(in the rows, 128 means zero)
A state moves one step at a time under one of 7 hidden systems, and each row is a state written as 22 numbers. Each run below is a few steps of one system.
U, seq 1:
[[116  69 108 133 141 102 146 153 152 141 132 107 110 141 138  79 141 162
  148 104 137 157]
 [176 174 160 168  92 108 123 100 125 145  92 130 153 131 123 135 123  97
  130 108 121 110]
 [ 90 124 121  76 155 163 100 138 118 117 127 183 107  88 136 133 139 113
  149 135 109 126]
 [129  90 115 138 126 148 146  82 117 116 152  94 123 186 129 118 126 165
   81 131 137 122]
 [149 170 151 141 148  89 113 161 160 108 121 109 143 108 118 151  90 109
  138 128 171 154]
 [ 97 124 112 130  81 151 179 148  88 151 137 149 130  89 135 117 174 129
  161 135 117 119]
 [145 115 133 136 141 129  86 142 140 147 125 137 119 187 137 141 106 132
   66 144  79 101]
 [150 108 110 104 162  88 116 101 153  90 124 111 113 111 119  91 129 122
  179  99 162 158]
 [111 173 170 159  80 175 161  93 119 152 108 127 162 102 125 160 143 128
  119 121 134 116]
 [114 117 105 104 165 142  99 192  98 101 157 174  95 143 127 146 114 118
  101 168 117 121]]
B, seq 2 (10 x 22):
[[ 93 113 125 115 143 169 167 145 140 106  77 124  90 194 139 129 163  85
   72 151  97 164]
 [148 108  96 136 134  64  67  93 143 128 161 108 139 139  72 150  69 167
  144 127 171 135]
 [110 164 194 150  75 168 153 187 110 132 128 157 170  78 171 131 158 142
  151 102 128 116]
 [164 112  65 111 180 126 160 100 101 102 131 102  78 145 127  94 156  64
  104 159  89  94]
 [ 88 113 149 103 121 100  79 112 200 191  92 140 125 158 116 140  72 168
  126 106 130 188]
 [139 129 150 193 110 172 130 135  66  50 163 148 167 112 108 157 155 151
  145 115 189 104]
 [163 185 117  68 135  96 159 136 129 170 135  99 120  78 180  98 117  73
  130 166  62  80]
 [ 58  44 106 129 160 150 137 133 174 128  84 127  83 190 104 117 158 145
  104 112 130 200]
 [182 165 136 180  84  90  70  92  86 132 165 145 161 139  78 170  66 161
  136 128 189 104]
 [116 154 180  94 129 162 157 195 137  93 124 132 166  50 203 108 189 110
  165 111  78  94]]
M, seq 3, 10 rows:
[[147  80 141 187  96 135 115 101 115 132 121 135 128 213 122 105 134 178
  104  87 156 137]
 [165 159 163  85 177 106  76 137 176 130 135 122 149  80 177 112  95 126
  144 109  99  98]
 [ 94 147  94 113 135 177 191  99  98 131  95 143  82 105 110 133 166  63
  121 157 123 146]
 [123 102 117 159  69  87  79 125 115 109 144 139 160 189  70 179 108 161
  121 146 137 136]
 [122 113 166 101 175 146 131 178 151 106 175 104 138  99 199  85 117 188
  134 103 153 127]
 [171 185 119 161 127 130 193  81 117 173  88  95 118 103 131 116 146  56
  110 141  96  90]
 [ 91  94  86 129 100  84  69 162 119 129 112 199 114 131  56 160 134 115
  185 138 126 164]
 [108  84 174  99 126 178 124  93 139 102 155 119 136 188 178  93 117 218
   91  87 154 146]
 [186 210 156 135 184 122 125 141 154 131 124  81 152  73 157 154 103  67
   94 150  87  65]
 [ 78 113  46 115  96 113 184 143  76 122 121 159  81  97  69 124 170  76
  187 167 141 171]]
B, seq 4 (10 x 22):
[[ 93 123 117 111  85 154 143 163  84 121 146 174 141  65 140 122 183 124
  187 134 101 107]
 [161 112 106 107 163 134 136 122 117 152 140 116  83 196 166  88 114 119
   57 148  83  99]
 [127 118 170 146 137 101 101  98 201 114  83  98 153 143 109 132 112 148
  148  76 176 185]
 [113 160 113 162  98 166 136 114  63 126 150 165 148  56  86 176 149 115
  162 146 146  90]
 [130 138 120  48 152 130 131 190 127 126 153 133  98 144 196 101 115 108
   93 171  65 113]
 [119  62 118 156 129 104 152  79 173 127 114  63 127 193 114  97 130 178
  114  93 165 176]
 [148 184 148 207 105 116  98 140 113 162 105 168 163  71  71 184 112 105
  161 118 153 108]
 [112 123 111  36 129 162 128 167  82  73 154 184 100 104 181  96 172  97
  154 151  76 106]
 [135  87 116 118 152 127 149  59 164 174 137  58 107 207 151  99  94 172
   50 128 114 129]
 [130 158 177 208 136 104 104 158 177 111  78 122 164  97  70 176 112 120
  163  88 207 179]]
Q, seq 5, 10 rows:
[[ 86 106 112  55 151 186 127  69 129 148 142 147 105 120 159 115 140 140
  107 139  70  99]
 [112 127  76 111 131 112 139 100 114  98 142 100 106 176  74 172  95 110
   89 187 154 160]
 [117 170 153 128  82  90 172 171 133 114 141  94 167  79 130 137 121 131
  178 130 182 162]
 [137  97 139 200 142 149 135 200 116 149 148 132 143 111 152 114 162 154
  120 112 101  75]
 [165 117 118 120 140  90  83 129 151 169  80 163  82 187 129  99 110  97
  112 117  86 137]
 [111 121 151 105 120 152 104  35 153  80 101 127 146 128 109 136 142 142
  154  87 163 162]
 [124 175 125 107 145 174 144 120  77 118 180 135 134  64 139 158 114 123
  119 166 140  76]
 [ 91  98  93 100 106 108 175 191 135 143 140  98 108 165 143 117 146 120
  101 176  77 143]
 [154 110 120 194 118  68 111 123 155 134 110 100 138 157  76 137 103 143
  145 104 180 163]
 [146 177 198 138 133 166 114 149 128 120 105 168 154  68 168 121 143 121
  159  82 142 114]]
A, seq 6, 10 rows:
[[105 105 141 121 124 168 111 124 133 183 156 132 144 137 164 136 126 179
   87 133  65  72]
 [186 125 133 145 174  91 128 166 146  77  99 106  96 186 135  89 127  88
  112 108 149 164]
 [ 85 145 131 112  94 145 139  36 133 159 112 133 138  92  85 155 115 144
  159 117 170 157]
 [122 142 144 142 142 165 102 211 100 100 149 168 145 104 143 168 143 112
  106 159  87  78]
 [141  80  78  70 137  70 148 113 141 113 156  76  97 172 143  66 121 138
  136 139 121 154]
 [126 154 178 215 121 144 149 111 171 176  85  95 169  97 108 154 126 144
  128  87 164 137]
 [155 161 113 103 103 141 100 133  41  99 141 219  98 119 128 123 138  89
  157 144 132 103]
 [ 76  64 124  78 126 135 112 116 182 135 138  90 145 178 151 132 139 175
   88 144  55 127]
 [180 153 135 191 217 111 146 155 157 111 111  84 110 104 116 114 106 100
  124 103 204 151]
 [ 89 173 124  92  17 133 161  80  69 153 125 172 137 106 102 150 132 120
  172 148 148 149]]
C, seq 7 (10 x 22):
[[190 161 123 152 143 106  79 107 103 102 118 165 126 104 102 131 125  82
  161 112 135  94]
 [ 55 112 123  77  81 151 166 117 135 154 117 133 132 110 141 127 167 132
  148 139  86 145]
 [136 118 126 137 179 145 102 153 118 100 161 125 110 177 119 156  87 144
   62 159 155 125]
 [167 165 147 129 103  67 140 124 152 126 122  90 163  85 136 109 119 117
  184 106 153 136]
 [ 93  88 117 193 119 185 150 129 109 152 107 152 123 132 108 136 190 129
  113 119  92 106]
 [142 136 102  61 124  88  91 142 106 141 151 168  84 170 133 113  74 128
  118 157 130 148]
 [130 121 169 125 164 148 138 102 183  78 127  62 166 110 166 112 143 155
  134  87 145 136]
 [140 166 109 193 121 144 124 103  86 170 118 165 130  86  74 174 124  94
  132 141 130  85]
 [ 83 112 123  64  70 108 149 189 130 111 119 144 115 175 151 112 151 118
  138 151  96 181]
 [156  82 116 148 197 127 104 102 145 111 181  76 134 150 130 126  91 188
   86 121 157  98]]
M, seq 8 (10 x 22):
[[134 121 109  70 135 104 107 136 119 150 171 143 112 106 161  93 102 153
  151 136 106 107]
 [102 140 148 146 138 154 170 127 163 142  71 105 118 153 126 136 147  95
   93 129 126 163]
 [156 119 102 146 138 106  82  93 103  98 152 143 136 111  83 150 115 132
  159 126 152 102]
 [ 94 140 165  84  83 153 153 163 127 131 141 138 142 132 180 115 138 152
  127 129 116 147]
 [158 107 100 179 185 128 133 124 135 140 124  96 116 145 113 130 133 106
   87 138 105  95]
 [123 154 123  88 101  82 123 123 133 126 124 136 127 100 114 123 104 120
  184 123 171 171]
 [104  91 153 164 115 194 130 121 115 121 118 145 146 141 142 131 178 156
  115 104 104 106]
 [176 154 112  96 150  89  99 142 122 150 158 126 106 144 142 119  69 119
  101 155 117 106]
 [ 85 118 127 120 137 133 169 134 166  96  88  96 128 108 119 128 169  98
  153 124 136 182]
 [142 125 120 173 103 145 102  79  81 150 159 155 144 125  96 154 110 167
  128 121 152  86]]
F, seq 9 (10 x 22):
[[108  83  91 129 116 110  87  92 136  90 146 121 161 120  76 168 151 136
  159 143  99 104]
 [121 134 149 101 177 146 122 136 154 175 122 140  89 126 158 100  81 150
  103 109 161 164]
 [153 152 155 146  67 134 155 111  98  72 118 116 162 152 133 134 167 103
  129 123 127 116]
 [101 120  92 121 170 123 107 141 139 155 167 118 130  79 108 162 101 141
  128 164 109  98]
 [130 117 139 136 132 126 154 158 141 128  79 140  94 171 143  89 145 106
  124 104 143 183]
 [152 123 126 146  83 111 101  91  99 118 168 125 165 132 113 143 117 165
  141 126 131  87]
 [102 152 141  88 168 154 131 144 155 158 112 141 114  73 159 122 126 108
  133 134 101 126]
 [134 100  98 152 127 134 149  95 109  84 119 110 108 186  98 126 156 111
  109 133 143 144]
 [127 151 155 118 118  99  87 151 147 152 149 139 159 116 128 153  72 163
  132 129 144 133]
 [129 131 134 133 134 163 178 151 107 106 123 129 125 100 167  91 180 109
  146 111 121 120]]
A, seq 10 (10 x 22):
[[164 169 122 119 113 104 154  56 112 133 102 121 101 144 107 105 101 100
  141 113 188 165]
 [ 71 132 150 142  94 174  95 131 127 142 106 184 157 106 102 190 153 127
  131 131  91 112]
 [146  94  93  83 193 121 107 173 109  78 184 120  95 148 161  97 113 138
  111 153 124 113]
 [113 137 146 134  99  93 185 102 188 159  95  45 153 134 127 124 120 138
  129 118 150 178]
 [155 163 123 200 126 148 116 129  70 137 121 185 131  67  89 148 147  95
  163 115 145  83]
 [104  95 119  48  80 127 100 142 102 136 163 164 111 187 168 110 116 168
  109 155  75 122]
 [145  97 155 164 207 126 126 126 210  83  98  50 145 140 140 116 141 130
  106  90 130 143]
 [134 208 113 123 113 123 168  92  86 168 111 162  94  80  94 137  89  83
  154 143 201 161]
 [ 70  87 125 136  60 161 101 167  98 101 148 170 172 140 119 180 184 150
  127 158  56  87]
 [187  89 112  95 224  81  98 157 168 115 175  79 103 139 181  66  83 160
  119 116 126 110]]
C, seq 11:
[[109 119 120  76  95  88 122 176 137 129 153 120 131 153 153 123 107 148
  125 156  99 139]
 [158 119 137 166 189 135 148 122 149 118 137  78 126 123 144 101 121 146
  108 107 158 121]
 [147 152 130 160  93 115 112  92 113 154  85 167 130 111  91 136 139  95
  164 108 127 123]
 [ 75  87 114  77 111 157 124 159 111 111 144 163 115 144 149 123 160 145
  129 145  92 136]
 [157 149 133 105 170 120 118 103 142 126 166  84 127 139 145 129  64 150
   83 146 155 118]
 [144 161 154 180 129 114 140 134 154 116  80 111 157  84 112 143 157  86
  167  99 139 137]
 [ 87  88  80 140  75 146 143 129  69 150 145 172 109 146  98 135 158 138
  133 154 103 113]
 [138 124 149  70 148 103  99 166 159 134 149 120 112 178 179 105  74 162
   93 133 122 148]
 [176 146 138 165 186 134 141  76 147  89 121  80 142  79 124 113 142 103
  145  92 160 106]
 [ 85 145 118 149  58 141 130 111 106 180  87 187 131 111  77 172 154 100
  154 135 103 133]]
U, seq 12 (10 x 22):
[[101 146 141 110 125 153  86  96 127 119 108 175 129 124  97 175 112 121
  131 131 140 143]
 [118 102 118 112 136 153 134 128  97  79 190 113 138 129 143 128 130 172
  125 141 148 112]
 [140 149 144 148 148 111 168 162 162 136 117  66 135 137 145 125 114 116
   98 140 137 144]
 [122 130  97 151 103  99 136 153 113 167 104 160 107 109  92 126 139  99
  167 132 128 143]
 [125 110 146 109  91 138  85 110 121 148 137 163 146 150 152 127 124 166
  128 118  80  92]
 [158 114 137 122 199 145 112 117 153  67 123 104 118 135 145 109 142 114
  117 108 128 124]
 [109 164 112 128 116 130 183  77 123 157 114 103 117 100 100 139 115 107
  131 145 168 156]
 [ 92 120 137 144  90 134  95 184 108 127 141 176 148 143 106 175 120 155
  126 147 130 135]
 [173 100 120 116 144 105 131 155 121 101 177  95 133 135 178  77 132 153
  129 126 107  89]
 [134 151 142 147 151 120 157 109 188 160  60  93 116 125 125 118 141  82
  118 109 118 155]]
F, seq 13 (10 x 22):
[[100 114 174 132 119 162 136 162 146  95 131 117 149 166 157 135 137 166
   99 118 138 151]
 [190 165 113 150 147  98 135 139 104 127 156 105 130  99 129 123 110 102
  129 144 133  85]
 [ 75 107 111 132 105 120 153 143 155 163  91 129 127 105 105 139 160 113
  155 131 107 160]
 [150  93 121 148 138 145  81 121  94 121 149 176  97 177 123 113 114 166
  109 110 146 117]
 [141 172 163  64  99 104 134 113 154 120 125 105 155 109 176 115 114 117
  146 128 104 126]
 [109 108 114 185 176 175 151  95 131 111 123 104 135  97  96 155 163 119
  117 126 135 108]
 [117 153 109 104 108 102 121 159 109 162 126 161  89 160 102 143  78 115
  110 164 151 168]
 [131  95 166 133  99 128 121 170 138  73 145 115 170 143 169 105 166 167
  149  96 120 122]
 [171 152  98 145 169 114 139  76 123 186 138  99 113  81 125 111 106 106
  121 137 110  71]
 [ 67 120 129 117 107 147 128 120 146 122  63 171 112 143  91 153 158  95
  144 125 127 191]]
Q, seq 14 (10 x 22):
[[101 126 119  96 133 145 152  96 144 148  95 125  97 151 131 123 134 109
  110 135 111 158]
 [125 130 113 143 100 116 114 102 105  89 150 123 149 127  85 167 124 134
  143 141 155 127]
 [122 152 145 105 138 130 147 185 125 148 153 128 127  92 167 113 113 141
  136 137 139 128]
 [139  89 116 168 126 131 144 140 129 125 117 102 128 173 129 116 163 122
  102 128  95 112]
 [144 146 129 124 132  90  83 108 151 155 100 154 119 116  98 136  98 108
  152 114 136 148]
 [ 99 119 158 110 119 188 136 119 112  93 136 150 138 115 156 120 154 152
  134 104 143 133]
 [158 139  99 119 147 115 129 118 112 139 163 102 125 136 133 134 101 122
   90 167  99  79]
 [ 90 117 115 116 129 103 149 147 161 133  88 115 113 132 110 127 140 101
  147 134 133 189]
 [143 127 144 182  93 133 117 121  89 118 149 148 158 123 108 139 126 163
  147 106 172 112]
 [136 148 155  90 164 137 112 175 150 137 134 137 126 114 184 113 114 124
  112 132  88 108]]

Which system made each of these runs?
seq 15 (2 x 22):
[[ 93 112 160  59 138 177 117 122 138  48 186  96 167 128 174 148 131 175
  107 143 120 114]
 [145 152 111 169 153 104 218 130 140 172 142  33 121 105 129 109 103 128
  104 145 174 144]]

B
seq 16, 2 rows:
[[121 154 156 107 108 135 175 122 139 145 124  95 131 145 160 110 114 136
  101 134 135 152]
 [142 130 132 179 142 137 108 143 118  95 128 134 150 115 103 162 147 110
  128 131 122  97]]

F
seq 17 (2 x 22):
[[141 117 134  42 133  74  51 139 181 135 138 119 136 181 165 126  77 140
  102 148  56 119]
 [125 106 102 147 184 146 182  57 144  85  97  79  94 122  94 100 149 108
  142 103 205 184]]

Q
seq 18 (2 x 22):
[[131 107  87 147 142  86 136 146 150 220  98 134  95  98 120  92 138 102
  157 120  76 117]
 [117  84 126 119  97 139  86  61 122 118  91 182 108 175 103 111 150 141
  155  83 131 156]]

F
seq 19, 2 rows:
[[139 105 129 119 107 117 103 113 119 133 181 112 147 161 144 123  97 189
  108 130 127 101]
 [162 163 156 142 177 126 133 152 159 153  99 118 123  93 161 105 127  90
  129 107 119 120]]

C
seq 20:
[[161 183 163 162 154 144 188  76 154 172 117  58 152  65 156 111 115 129
  122  97 164 112]
 [ 74 150 121 118 101 158 137 186  96 124  82 209  90 140  94 168 148  69
  126 163 130 179]]

U
seq 21 (2 x 22):
[[151 171 160 119 140 168 128 114  95 107 153 140 125 134 155 133  94 143
   91 131 166 115]
 [113 142 131 104 132 110 167 128 169  97 121  59 157 103 134 138 146 105
  134 143 112 139]]

B
seq 22:
[[169 129 134 186 128 119  97 137 119 175 102 161 116 146 116 124 121 118
  115 111 109  99]
 [115 122 151  71 134 134  84 108 157 101  99 163 121 144 146 112 132 125
  144 103 115 153]]

Q
seq 23 (2 x 22):
[[110 145 101 127 143 151 156  49 123 166 127 110 116  82  95 147 123 114
  133 142 140 119]
 [ 90 146 143 101 134 137 109 205 133 114 131 157 124 141 131 168 105 123
  106 163 129 158]]

B
seq 24:
[[133 103  91 107 102  92 126  96 136 169 126 111 125 142 128 113 138 117
  133 144  58  99]
 [140 103 141 193 162 140 115 154 139 150 105 143 106 156 122 114 125 148
  108  92 161 144]]

A
seq 25, 2 rows:
[[174 146 130 198 132 129 157 147 108 198 122 118 110 149 136 112 108 121
   81 130 124  94]
 [131 120 138 101 138 101  87 132 161  76  79 153 124 133 114 123 152  83
  175 101 119 166]]

B
seq 26:
[[121 189 172  93 103 175 213 122 101 107 130 105 119 144 178 115 116 123
   92 135 187 176]
 [156 102  93 208 128  98 107 148 125 115 132 101 171 109  83 163 170 100
  138 144  64  55]]

M
seq 27:
[[143 169 109 187 173 106 182 137 151 151 146  33 156  56  95 168 108 104
  115 160 156 104]
 [ 79 109 101 183  95 132 144 207  99 176  86 203  85 135  77 142 154 101
  148 135 145 180]]

F
seq 28, 2 rows:
[[148 130 101 111 148 137 136 123  90  72 142 132 105 140 123 124 138  95
  122 152 136 122]
 [ 98 125 126 123  87 107 139 127 150 143 141  94 161 130 114 157 121 152
  128 147 118 135]]

M
seq 29, 2 rows:
[[102 156  99  53  80  89 135  91 138 146 168  89 172  71 121 160 113 126
  159 182  79  98]
 [ 98  79 138 176 221 188 123 162 164 118  87 138  91 139 126 125 160 123
   93  94 138 156]]

F
seq 30, 2 rows:
[[152 129 135 135 146 129 158 114 139 166 111 108 106 142 161  84 127 127
  104 111 116 123]
 [136 120 114 135 152 125  93  94 136 106  94 154 112 136  91 133 136  95
  147 110 138 145]]

C
seq 31:
[[114  95 106  63 109 131 147  79 113 120 154 128 119 120 157  78 148 154
  161 114 117 127]
 [138 141 161 144 161 155  97  86 166 139  92 111 140 150 128 159 113 122
   76 120  99 109]]

F
seq 32:
[[144 118 120 142 120  97 165 133 153 134 112  76 130 150 139 101 141 118
  118 126 114 138]
 [134 127 128 172 122 126  94 111 125 150 118 160 139 105  90 150 119 136
  152 105 147 120]]

F
seq 33:
[[ 92 135 179 138  39 126 171 162 147 137 118  97 175 166 152 139 136 167
  113 126 130 162]
 [182 128 107 171 186 136  86 157  90 113 167 156 125  75 126 125 134 115
  143 127 112  48]]

F
seq 34, 2 rows:
[[133 108  91  75  87  84 138  97 113  53 186  62 157 177 120 145 124 139
  115 178 111 119]
 [120 136 158 196 183 117 121 185 194 200 114 100 142  83 129 141  90 164
  122 100 152 138]]

C
seq 35, 2 rows:
[[103  99  81 123 137 125 158 106 126 157 147  95 113 126 113 130 133 135
  113 158 106 116]
 [136 149 155 157 112 107 121 154 142 128 111 127 142 133 112 141 100 138
  134 114 178 165]]

M
